(in the rows, 128 means zero)
One hidden turn or mirror swaps the rows below in pairs. Which row is each named row swapped with?
viko: [116 139 149 142 196  91 135 144 134 168 124 125 126 118 142 143 138 139
 120 118 146]
bel: [144 138 131 150 179 142 116 130 133 170 127 132 148 122 154 148 152 119
 111  94 124]
pivek: [ 96 135 147 148 182 113 114 146 126 138 117 141 123  98 168 142 140 147
 132 104 128]
zozof: [137 135  98 149 186 117 117 123 127 138 138 129 142 107 149 132 130 120
 117 124 113]
moge: [136 131 166 153 192 104 108 141 113 168 121 121 136  73 145 147 132 135
 126  97 109]
par: [152 121 188 175 169 108 123 149 124 152 139 113 149  99 168 121 137 127
 113 125 103]
lalip: [155 138 174 129 174 100 119 134 121 147 141 123 139 128 127 141 113 118
  94 123 104]
suded: [140 125 147 169 157 114 108 146 137 128  90 125 123 126 148 141 146 135
 146 142 129]
vone: [150 134 152 167 180  88 118 119 104 117  93 125 161 126 146 127 148 121
 132 138  90]
kub: [134 149 194 143 186  99 119 134 126 149 111 127 158 121 128 144 150 128
 117 143  94]
sorez: [138 130 123 141 173 127 131 123 126 127 127 121 157  78 158 138 119 130
 137 107 105]
dit: [137 134 148 134 146 130 135 151 124 137 112 136 125 131 155 156 143 129
  92 106 123]
rumon: [146 139 114 156 164 114 114 115 130 159 128 134 130 141 135 144 153 143
 120 119 127]
tage: [151 136 159 141 178  85 142 130 120 146 123 106 155 106 110 150 155 133
 110 133 114]
Tig: [132 136 203 152 161 119 126 139 122 154 108 129 144 138 141 137 147 123
 131 119 108]
fasat: [170 125 173 169 159 113 109 137 126 130 127 131 159 121 164 118 148 111
 112 126  97]
Nik: [132 139 132 136 183 150 121 134 124 151 147 127 145 105 139 146 136 123
 109 116 100]
lefo: [144 117 149 145 171  91 115 137 127 176 130 137 137 102 156 160 117 151
 107 118 119]
mated: [133 123 126 142 183 103  96 135 119 136  81 119 122 117 145 120 130 125
 119 113  99]
rof: [135 152 151 145 178 132 121 136 130 169 142 127 134 137 139 144 134 125
  93 118 120]
vemeb: [133 142 174 137 172 104 121 133 127  87 131 130 134 108 147 142 138 141
 117 127 106]
Vut: [144 143 138 171 148  99 156 129 130 121 104 136 149 105 132 146 156 143
 128 111 101]
torup: [137 126 137 154 173 124 109 141 125 164  71 132 146 108 144 136 126 130
 117 126 129]
meri: [123 142 153 154 159 119 123 143 137 120  99 138 146 150 156 126 131 123
 141 131 113]
lefi: [114 147 157 161 180  81  96 145 116 121 101 151 129 115 165 134 149 122
 117 114  95]
Pupe: [135 124 146 181 158  93 107 124 125 154 108 125 176  87 151 135 150 130
 135 105 106]
nefaf: [136 128 171 147 163 122 122 150 107 132 108 128 143  84 167 120 152 114
 107 116  89]
Dov: [136 129 145 146 178 100 128 137 125 112 119 128 142 102 138 174 146 141
 113  85 125]
ronur: [143 141 149 152 164  91 103 104 135 132 129 117 141 131 138 129 111 127
 111 150 100]
zam: [124 134 181 164 171  97 134 147 123 188 126 127 144 100 158 138 141 125
 128 108 111]
Fitu: [131 129 135 148 163 111 124 146 116 121 129 122 152 120 132 133 139 156
 109  89 137]
vakop: [125 168 151 151 171  95 111 135 124 125 117 115 132 112 179 117 158 129
 128 115  86]
fon: [167 154 154 156 153 110 139 123 137 129  95 132 152  95 148 149 135 130
 112 142  98]
gagu: [144 115 177 171 152 118 120 158 135 136 130 129 141 135 170 129 140 129
 134 133 101]
fura: [ 99 152 132 136 189  96  99 135 109 135 113 123 126 110 139 129 142 119
 120 111 112]
Dugu: [144 145 120 151 172 126 115 123 124 125 119 132 138  75 130 144 142 128
 128 142 109]
zabo: [151 130 150 133 163 117 116 119 114 163 143 140 134  90 154 144 114 132
 106 105 103]
zabub: [140 131 105 158 179 100 130 117 115 156 103 133 144 119 149 161 140 140
 127 106 123]
ruva: [140 131 159 165 147  71 139 141 125 107 128 120 138 107 152 149 144 141
 129 109 119]
mefer: [149 143 134 143 160  99  95 114 136 135 107 120 148 150 133 156 137 120
 108 115 110]
sofim: [104 158 144 153 168 118 113 135 140 149 122 148 119 115 163 156 133 118
 124 102 129]
kez: [145 142 175 149 187  71 131 134 126 126 138 123 138 101 143 120 132 128
 114 145 110]
lifi: [113 129 153 175 174 109 131 117 137 170 116 108 158 101 138 140 139 140
 141 118 129]
noge: [147 158 182 155 163  90 114 141 127 139 121 146 127 142 127 156 132 131
 108 126 106]
Mol: [136 129 140 155 172  68 109 142 119 179 112 131 127 114 154 129 138 130
 113 141 113]
Neza: [139 124 155 178 169 106 134 143 138 120 110 111 154 137 157 128 158 122
 147 136 116]
Fazal: [158 121 160 172 173 103 108 119 118 133 120 110 155 104 144 110 164 132
 137 132  99]
vaton: [140 125 183 153 171 108 113 138 126  95 127 119 148  93 145 135 125 118
 122 114 115]

Swapped with Tig: zabo
Swapped with ronur: lifi
Swapped with Nik: gagu
Swapped with mated: Vut
Swapped with fura: ruva
Swapped with vemeb: pivek

